Look-ups in named tables: a row name and a column name give one cell, copied from the table.

niv =
|  | vari | gami | dul | rek | val | nefoma | paf | raba |
|---|---|---|---|---|---|---|---|---|
| keror | 4.257 | 3.447 | 6.223 | 4.565 | 5.814 | 5.205 | 4.260 | 5.573 |
| lisiso | 5.566 | 7.423 | 2.615 | 7.641 | 2.778 | 5.831 | 8.731 | 5.541 |
| nen | 4.260 | 3.754 | 6.039 | 4.867 | 5.409 | 5.255 | 4.763 | 5.657 |
| nufor | 4.867 | 4.271 | 5.539 | 4.597 | 5.861 | 5.117 | 4.327 | 5.274 |
| dofene | 5.199 | 4.308 | 6.051 | 4.015 | 6.042 | 4.838 | 3.840 | 4.884 |
| marag | 4.098 | 3.519 | 6.080 | 4.529 | 5.522 | 4.933 | 4.325 | 5.311 |
| fegupak | 4.490 | 6.193 | 3.513 | 6.651 | 3.450 | 5.402 | 6.868 | 5.310 |
| kuzatas | 5.514 | 7.297 | 2.913 | 7.584 | 2.643 | 5.845 | 8.594 | 5.667 |
| metumaf | 4.449 | 4.915 | 4.783 | 5.341 | 4.859 | 5.101 | 5.477 | 5.348 |
| raz | 4.885 | 4.179 | 6.322 | 4.788 | 5.624 | 5.579 | 4.147 | 5.450 |
| goda | 5.187 | 7.829 | 2.687 | 7.940 | 2.191 | 5.794 | 8.211 | 5.657 |
| kubi | 4.513 | 4.057 | 4.898 | 4.480 | 4.941 | 4.706 | 4.689 | 4.930 |
| teluna | 3.938 | 4.203 | 5.376 | 4.832 | 5.754 | 5.341 | 4.486 | 5.424 |
| gav | 4.597 | 4.900 | 5.482 | 4.693 | 5.106 | 4.770 | 4.756 | 4.989 |

What is the gami of kuzatas in niv?
7.297
What is the nefoma of dofene in niv?
4.838
What is the gami of raz in niv?
4.179
What is the gami of teluna in niv?
4.203
What is the nefoma of fegupak in niv?
5.402
What is the gami of dofene in niv?
4.308
What is the rek of nufor in niv?
4.597
What is the gami of fegupak in niv?
6.193
What is the nefoma of metumaf in niv?
5.101
What is the rek of fegupak in niv?
6.651

